Each path below is one point turned by a fixed rotation once a step. After each direction that follows a path, write how fast that rotation turns it, in deg/step (0 if it stays still).
Each turn is a multiple of 5 degrees from 10 to 175, or 0.
Each row of a path follows its step; steps can be skipped.
Path 1:
step 2: [  3.7  17.2   4.1   6.5   6.0  -5.7  -0.8   0.3  -0.4 -28.7   3.5   1.6
   6.0   3.3 -10.3 -19.8  11.9 -19.5   1.7  27.9   2.7  -2.3  -7.6  -1.8
 -15.0   0.2   4.5  -8.6   0.0   4.7  -3.1   0.7   4.0  -9.5 -13.9   1.9
 -13.1   3.4 -10.7  -5.3 -15.2  -8.0   4.0]
step 4: [-11.8  14.0  -1.5   2.6  14.1 -14.7  -5.9  -0.6  -8.7  10.6   8.9  -6.7
   7.6  -5.3   1.1  15.2  20.6 -11.2  -6.4  -4.8 -17.4   8.1   0.4  -3.6
 -26.7  -5.0  19.2  11.7  12.1  10.7   0.6  10.1   2.8   1.7  -6.3  10.9
  -3.4  -8.0  -1.7   7.1  -5.3 -10.9  -3.1]
step 5: [ -0.2   3.9  -8.3   2.7   1.6   8.2   7.9   2.9   3.6   3.3  -9.1   9.3
  -6.5 -22.4   9.0  -1.6  13.7 -19.9   1.7   2.0 -15.5  16.5  14.5   4.1
 -17.2   9.0  -6.3   2.6 -17.8  -4.4   9.6   4.4 -18.8  11.1  -2.7   7.6
   3.1  -9.7   0.9  13.5   5.3 -17.0  -6.5]
step 13: [-18.3  18.7  -3.1   7.5  12.6 -16.1  -1.4   4.1   4.9   8.7  -9.1   6.8
  -4.3 -11.9   9.4   6.7   0.3  -6.1   2.1   0.4  -4.5   9.2   3.8   6.4
 -15.9  -5.0   8.4   3.7  12.0   2.2  21.8   0.4  11.1   4.3  -9.5   2.6
  16.0 -15.1 -21.2  -2.9 -15.4 -12.4   4.8]
step 15: [ -1.2   3.1 -26.7  15.1  -3.7  -1.6   2.1  -1.4   3.8 -10.3   8.9  -1.1
  -5.9  -4.4   3.2  -7.4  17.6 -11.1 -10.2   9.1   1.2  13.3  -9.8  -2.3
  10.6  -1.1  -1.6 -12.1  -0.3   4.6   7.8  21.1 -18.8  17.4   4.6  -2.2
  -0.1  -6.5  -3.5  -4.3 -11.2 -24.0   5.6]
step 16: [  7.0  16.4   2.2   5.5 -15.4   6.2   1.7   1.7   6.4  -3.4  -4.5   2.3
   0.6   3.4 -15.1  14.6   6.2 -19.0 -11.7  13.3   2.7  15.5  -7.0 -24.0
   3.8  -2.7   3.8   2.0 -13.6   3.6  -4.9   8.3  -7.3  -3.2 -20.2   0.0
  -4.9 -15.9   7.8 -11.7 -19.2   1.7  -7.6]
step 21: [ -0.9  18.7  -3.5   2.2   3.9  -5.2  11.3   3.3  -4.7  -3.9   6.8   8.1
   8.6   1.1  -7.3  -3.7  17.5  -2.6  11.8   8.1  -1.4  -5.4   0.4 -17.5
  -5.9   8.1  -8.1 -11.6  -3.3   3.7  15.8  14.8  -8.3  18.9 -15.6  14.1
  20.4 -12.2  -4.2   8.0   9.4 -19.8  -2.3]
step 24: [ -2.6  -1.6  -6.2   8.4  -6.2   1.3 -10.0   5.0  -0.8 -16.4   3.2 -14.7
 -10.0   6.2  11.1   2.1  13.0  -6.1 -20.9   4.1 -10.9  15.2   1.8  12.0
   5.3  -3.9  11.8  -5.6 -11.3  -1.0   4.2  19.2  -0.6  -2.3  -3.4  13.8
 -21.9 -21.2  -6.0  -3.2  -6.1 -18.1   3.0]
Directions:
[ 1.6 -3.6  3.2  1.2 -3.6 -0.2 -3.7  4.7 -4.4  1.6  3.1  0.2  4.2  2.5
 -1.3 -3.6 -2.1 -2.1  0.2 -1.5  4.0 -2.7  5.3 -5.3 -2.1  1.7 -3.3 -1.9
  3.9  4.7 -1.5 -1.7  0.6 -2.2  1.7  3.8  4.8 -8.4  2.5 -3.3 -5.8 -2.4
  0.3] | 80
[-2.7 -2.3  5.1 -1.7 -6.2 -0.8  3.1 -2.2  3.4 -7.5  3.8 -2.7  0.5 -4.5
 -4.0 -2.1  0.9  2.7  2.9 -2.6  0.5 -4.0 -3.4  0.0 -3.9 -5.8 -2.0  3.6
 -2.6 -2.3  2.5 -1.1  2.1  5.1  1.3  3.3 -0.1  1.2  3.9 -4.0 -3.2  4.2
  2.7] | 40
[ 1.4  3.8  1.1  2.5 -3.5  0.1  2.4 -6.8  1.5  0.2  1.2 -5.5  1.7  7.0
 -4.3  1.2 -0.3  2.9 -1.0  2.1  3.6 -1.1  2.7 -6.4  2.8 -2.7  3.6 -0.2
  0.0 -0.1 -0.5 -0.7  1.7  0.1 -9.1  3.2  6.1  2.2 -5.2  2.4  1.9  0.0
 -0.6] | 80
[ -1.5  -4.6  -0.1   4.5   0.4   4.4  -3.2   0.4   3.9  -1.7  -1.7  -7.2
   2.2   2.2  -0.2 -10.1  -0.2  -0.3   1.5   0.5   0.1   0.1  -2.9  -0.6
  -5.3   7.5  -0.5  -0.6  -2.5  -1.5   3.1  -4.3  -4.7  -0.6  -0.3  -0.4
  -1.4   1.1  -2.0  -0.9   6.8  -2.1  -1.4] | 120
[ 3.5 -2.9  6.6  2.1  2.7 -0.5  6.7 -0.4 -1.8  0.4 -4.3 -6.4 -5.0 -2.1
  3.3  2.2  0.3 -4.3 -0.1 -0.3  4.5 -3.5 -1.4  1.9  1.1 -3.0 -2.9 -1.7
 -0.1  5.6  7.2 -0.4 -2.2 -5.7 -3.7 -2.0 -1.2 -2.2  3.0  3.4  0.5  1.0
  1.3] | 65
[-4.7  0.4  6.1 -5.1  0.0 -5.1  3.8 -1.4 -0.1  6.5  5.7 -2.7 -0.5  0.2
 -4.4 -2.1 -1.6 -4.2 -2.0  4.3 -5.3 -0.8  0.0  3.6  0.5  2.2 -7.0 -0.2
  3.9 -3.4  0.6 -1.1  1.2  2.7 -1.5 -0.6 -2.3 -0.8 -3.9  2.1  0.0 -5.5
 -1.9] | 40
Path 2:
step 1: [-21.4  21.3   0.3 -15.8  -7.0  16.5  21.9   7.4  11.8  -1.1  -6.0   7.5
   3.9  -6.1  11.2  -4.8   2.4  -1.7   9.6 -13.6 -11.2  18.2 -10.0  19.4
   5.0   7.5  -9.6  -2.3   5.4  -4.1   0.3   5.0   0.3 -19.9   6.0  -0.1
 -16.2  12.0  -8.5  -0.5  12.0   4.7   2.2]
step 3: [-18.4  -3.7 -14.5 -17.2  -0.6  10.5   6.4  -1.3   4.0   8.5  -5.2   4.6
  16.0   3.5   3.3   1.9   8.4  12.4  -8.1  12.3 -26.9   2.7  -1.7   4.7
  -9.6  10.4  10.2  -4.3  -8.1  16.3  -8.2  -9.7   3.6 -18.1 -11.3   7.3
   3.2   9.2 -13.2 -16.1 -17.0 -16.5   0.2]
step 5: [-23.8   9.5 -10.3  -7.5  -3.4  17.1  20.4  -3.7  -3.4  -1.2  -5.6   1.7
  -8.9  -6.5  17.9   0.4   3.4  21.2  -0.6 -12.6 -13.5   1.7   1.8   1.8
  -4.7   2.8 -15.6 -13.8   3.0 -22.8  -8.2  13.2   9.0   0.0 -12.1  13.7
 -17.4   9.6   0.4   5.7   0.2  -7.0  -8.0]
step 11: [-12.1   2.3   5.9   4.4 -10.1  12.9   3.4   0.7  19.1 -11.1  -5.9  10.9
  -0.6  -5.5  12.4   5.7  11.2  21.0  -8.1  -2.2 -25.0  -5.5 -15.6   2.7
 -12.4  -9.2   3.9 -12.8  -6.6 -10.7   5.2   6.0   5.5 -14.4 -22.1  16.7
  11.9  -1.7  -6.0 -14.3   3.7  -5.7   2.1]
step 14: [ -4.6  -3.5   0.3   7.0   4.4  12.6   9.1   4.2   5.3 -10.6  10.2   3.9
   3.6  18.4   1.6 -25.0  22.6  -1.8  -4.2  16.8 -12.3  11.3  -2.0  -7.7
   8.9  -7.0   0.7   1.1   6.9 -18.3   2.9  -6.3   2.4 -11.2 -22.8  18.3
 -11.3  -4.3  -0.8   4.4   6.2  21.0   5.8]
step 19: [ -6.1   8.0  12.7 -16.4  -1.3 -10.2  10.5  16.5  18.6  -4.8  -3.1  19.9
   5.6   2.2  -0.6  -2.8  21.2   7.5  -6.1 -12.5 -19.8  -8.7 -11.0   5.5
   5.3  13.0   8.5  -3.1   1.7   2.3  18.1  -5.7  11.7  11.0 -12.0  15.6
  18.0   7.8   6.9  -1.5   4.3  11.5   0.0]
step 22: [ -3.2   0.8  -3.7  -2.2  -0.4   7.3  10.6  -1.1   3.6   3.2  -5.2  11.1
  -0.9   8.7  -8.5 -20.0  24.4  -1.3  -8.3 -19.7 -21.2  -1.4   3.2   4.9
  12.1 -15.6 -17.5  15.4  11.9 -11.6  -0.6 -10.6  -4.8  -5.7   3.0  14.9
  -9.6  21.4   5.4  14.5  -8.7   7.3   7.5]
step 27: [  0.2   2.9  -6.3 -13.6  -6.6   8.7   6.1  10.9   1.3  -2.8  14.6  22.8
   2.3   7.9  -3.1  -1.8  10.8  22.3  -8.9 -13.5   2.0 -24.6   5.1   0.7
   6.7  14.7   8.7 -20.9  -1.7  -3.6   4.8   6.2  -8.0  12.8  -3.9  24.5
  -7.7   0.9   3.3  14.2  -5.3   3.4  13.1]
Directions:
[-1.4 -1.7 -0.1  7.2 -3.7 -2.8 -1.5 -2.3  0.2  1.2 -4.9 -5.0  7.5 -2.0
  0.1  4.0 -0.5 -3.5 -4.4  5.3 -3.9 -1.4 -3.4  1.1 -3.2  1.9 -2.5 -0.8
 -1.9  4.2 -5.2  0.9 -3.0  4.8  1.9  1.8  6.1  0.3 -3.6  0.2 -1.9 -2.8
  0.4] | 85
[ 8.7  4.0 -4.0 -3.4 -1.9  0.6  3.4 -0.6 -0.5  4.7  6.2 -2.3  5.8  0.0
 -2.8  0.1  0.7 -4.3  2.4 -0.7  2.6 -5.3 -2.7  4.8 -0.3 -3.6  0.7 -0.1
 -2.5 -2.7  3.2  5.1  1.6  1.0  2.1  2.2 -0.7  4.4 -3.8 -1.3 -4.6  0.5
 -2.8] | 10
[-2.9  2.5  3.0  3.5  2.4  1.0 -0.4  1.1  1.1  2.7 -1.6 -3.5  0.6  4.0
 -1.6  3.2 -4.3 -3.0  5.8 -0.9  4.9  2.7  1.9  4.2  4.4  1.2  6.6 -3.4
  4.3  0.2 -1.6 -0.2 -2.7 -7.7  1.2 -1.1  3.3  1.5 -8.2  2.1  1.2  0.9
  2.9] | 130
[-3.4  1.0  0.3 -4.6  4.9 -5.1 -2.1 -3.3 -2.5  1.4  7.6  3.3 -2.3  1.0
  1.2  4.8  2.0  0.8 -0.8  0.4  0.8 -1.0 -4.9  0.4 -3.3 -5.0  3.3  5.3
 -1.6 -0.1 -6.7 -2.1  0.5 -4.2  2.5  0.9  6.1 -4.2 -0.6 -0.1  0.5 -4.6
 -2.7] | 85
[-6.1 -1.9 -2.6  1.7 -5.2  3.8  1.3 -0.6 -1.5 -2.8  3.4  0.9 -0.9  0.0
 -5.8 -0.6  2.6 -7.6  2.1 -2.3  2.8 -3.8  3.4  0.0 -4.6 -3.2  4.2 -3.9
  0.3  1.6  2.8 -6.1 -0.7  5.7  0.1  0.0  2.1 -6.0 -0.2  2.1  2.7  2.6
 -3.0] | 175
[ 4.9 -4.4 -0.8  1.4 -2.0  7.0 -5.6 -2.4 -2.2  2.5  2.3  1.3 -5.8  1.1
 -0.1 -3.6  0.0 -2.0  3.3  7.1 -2.7  3.0 -5.0 -1.6 -1.6 -1.7  5.7 -1.5
  0.2  7.0 -3.0 -0.5  1.4 -1.6 -4.0  0.6 -1.6  2.6  0.9  0.8 -5.4  1.1
  2.1] | 100
Path 3:
step 7: [  2.3  -6.2  12.5 -14.2   4.5 -15.1  -8.4  20.4   5.9   8.0   8.9  -6.1
 -16.0 -10.4  -3.2  -0.9  -9.6  -5.8 -11.8   5.3  11.9 -15.9   2.4  -4.1
  15.2   4.9   9.6  -1.0  -7.5  11.6   4.9 -11.8  -2.8  -9.4 -10.4 -19.3
  22.1  -5.1  -6.3   6.9 -11.3  -0.5  12.9]
step 10: [ -8.8   7.5   7.2 -16.5  -1.0  10.2  12.3   7.4  -2.1   6.8  10.5  -8.4
   1.2   7.5 -27.2  16.8 -16.0   0.1   0.2  16.0   7.9  -6.8  -3.7  27.0
  -1.9  -0.2   5.0  -1.5   0.7   8.9  -6.3  -2.5   2.3  -3.3  10.0  -7.4
   4.0 -14.8   6.9  18.4   0.8  -3.4 -14.9]
step 11: [  0.7  -5.3 -11.1  -1.8  -3.3  -0.8  -0.3  15.9  -9.2  -3.9  -2.1  -2.0
 -12.5 -14.7  25.9   1.1  16.8   7.6  15.6   2.6  10.0 -15.1 -14.0 -12.4
   4.5  -5.8  -8.7   6.1   0.3  -1.5  -6.2   8.4  -0.1  13.3 -17.3 -14.4
   0.0   8.3 -11.5  20.8   9.4   4.6  -6.8]
step 13: [ -0.6  -2.4  12.9  -4.7   0.4   3.5   9.2   2.0   2.6  -7.6  22.6  -3.6
   5.5  -2.6  -2.6   3.3  -6.8  -9.2  15.1  10.1  -4.9  24.4 -18.1  -5.3
  -9.1  21.9  -3.2  -7.0   8.8 -11.8 -11.6 -17.3  12.6  14.4  -6.0  12.1
 -10.5 -12.9  -1.7   6.4  -1.6  -9.0  -3.6]
step 15: [-14.9  10.0 -14.2  -2.0  -2.2 -12.2 -12.6  10.2  -5.6   0.9   1.6 -12.1
   2.2   3.1  -0.9  -9.7  -8.7  -7.9 -19.0  23.3   5.5 -11.2 -10.5  -6.0
  10.2   3.1  13.4   2.8  11.8  -9.4  -5.1  -4.3 -12.7 -11.0  -5.9   3.3
  -5.1  21.8 -12.6   2.5  14.8 -15.8  -0.4]
step 17: [ -7.3  -6.7  -6.4  -6.9  12.4  -7.1  12.6   2.1   3.1   5.7  -9.9  -6.2
  20.3  -4.3 -20.6   2.3   3.0  -0.1 -15.4  -5.1 -15.2   5.2   3.2  -5.0
 -11.2   3.7  -3.4  12.1  -1.8  14.8  -7.0   4.2  22.2  10.9 -12.5   3.6
 -26.8  -1.1   0.5 -14.4   6.3   5.8 -11.4]
step 18: [-16.7   4.7  -2.5  -2.9  -9.4  10.2  -0.7  -3.9 -10.0 -10.1   3.5  13.1
   7.0  20.3  -5.9  12.3   7.3  -9.7   3.1  10.5  15.4  12.7 -12.0  -3.4
   7.3 -30.1  15.6 -25.9   5.1   0.8   0.7  -3.9  -5.1  -2.1  -5.1  -1.1
   3.2   8.7  -3.0   5.9   3.0   5.1 -10.1]
step 24: [  3.3  14.1   4.9 -10.5  17.6  15.0  -5.9  -1.3  -4.6   5.1   1.6   1.9
  -4.7  -5.2  -3.0  -8.2 -15.8   7.2  -7.2   4.7   7.6   5.3  27.1  -3.8
  -1.4   7.4  -0.5  -3.2  -9.7 -12.1  -3.7  16.5 -15.4   4.8   4.5   6.0
 -16.7  17.7  -6.9 -16.3  12.2   2.0  18.2]
Directions:
[-0.6 -5.1  2.5  2.3  1.4  3.1 -6.4 -1.3 -2.3  1.0  2.3 -2.2  0.3 -1.8
 -1.0 -5.2  2.4 -7.6  3.8 -7.9  1.3 -3.3  2.6 -2.3  1.5 -2.2  2.3 -3.6
 -2.6  5.4  4.7 -0.8  3.0 -0.1  3.1 -5.0 -1.4  0.4  3.1  4.3 -2.7 -1.2
  1.4] | 155
[-4.5 -7.7 -4.7 -0.1 -4.9  0.2  5.5  4.3 -1.3 -1.7  1.9  2.6 -0.1  1.4
 -1.8  2.5 -1.6  2.0  1.1  2.5  2.9 -5.0 -4.0  1.3  6.0 -2.4 -0.6  3.2
 -3.3  2.0  3.1 -0.4 -4.6 -5.5  0.0 -0.6  0.5  3.8  1.8  5.5  1.6 -1.2
  5.2] | 90
[-1.7  1.5  2.0 -2.8  3.0  2.7 -1.1  1.5  1.0 -5.1 -1.5 -2.0  1.5  1.1
  7.7  2.5  1.6 -1.9  6.3 -5.1  1.5  4.4 -5.6  1.2 -3.4 -6.0 -3.9 -0.6
 -1.4 -3.0 -5.5  2.4  0.7 -5.1 -1.0  2.2  2.3  1.0  1.7  1.5  1.6 -6.6
  2.8] | 145
[ 0.0  2.0  0.7  0.3 -4.6  3.8  0.7 -0.8  2.9 -3.3  1.1  4.8  4.9  2.3
 -6.5 -4.2  2.1 -3.9 -0.9 -2.1 -0.3  2.4 -6.8  2.5  3.3 -2.0  1.0  1.2
  2.1  0.9  1.9  3.1  2.1  3.7 -4.1  8.2 -0.1 -6.0  5.9  0.3 -1.5  2.5
 -0.3] | 85
[ 0.5 -5.0  5.7  0.9 -2.6  0.2  2.0 -1.0  1.8  5.4  2.4 -1.1  4.1 -0.6
 -1.5 -2.1  9.7  2.9 -3.3  3.9  1.2 -1.0 -1.0  2.9 -1.0 -2.2 -2.5 -7.3
  1.7  2.0 -5.4  3.4 -1.8 -4.6  2.1  1.4 -1.7 -1.6 -5.8  2.0 -3.0 -1.6
 -1.5] | 90
[-8.9 -5.7 -5.0  2.5 -0.2 -3.0  1.0 -4.7  2.9  0.6 -1.9 -4.2  5.0  3.0
  0.4 -1.6 -1.3 -2.3 -4.2 -0.4 -2.4  3.0  2.4 -5.3 -6.5 -4.1  0.6  0.1
  5.0 -2.2 -0.2 -3.0 -4.2  2.5 -3.8 -0.9  2.6 -1.4  1.0  2.0 -1.8 -0.5
  2.1] | 25
[-1.1 -1.4 -4.3 -1.2  0.5  5.5  0.4  0.1 -0.4  4.4  2.8  3.0  6.4  5.5
  1.6 -1.9  2.9  0.0  3.1 -0.7  2.4 -0.4  5.2 -2.2  4.1  6.1  4.2  4.6
 -0.1 -2.9 -6.9 -1.6  5.3  1.0  0.6  2.2  5.1  3.4 -1.8  1.7  0.9 -2.9
 -3.1] | 155
[ 3.8 -5.4  4.4  0.6  5.1 -3.0 -0.9 -0.2 -4.6 -7.3 -1.1  2.8 -0.9  4.1
  0.8 -3.4  3.8 -0.3  6.2  4.5  6.2  1.5  0.5 -1.4  0.8  1.1  0.8 -0.5
  5.4  0.5  0.2 -3.7 -2.6  1.5 -6.7  0.0  0.1  0.6 -3.1 -0.8  1.1  5.0
  2.4] | 160
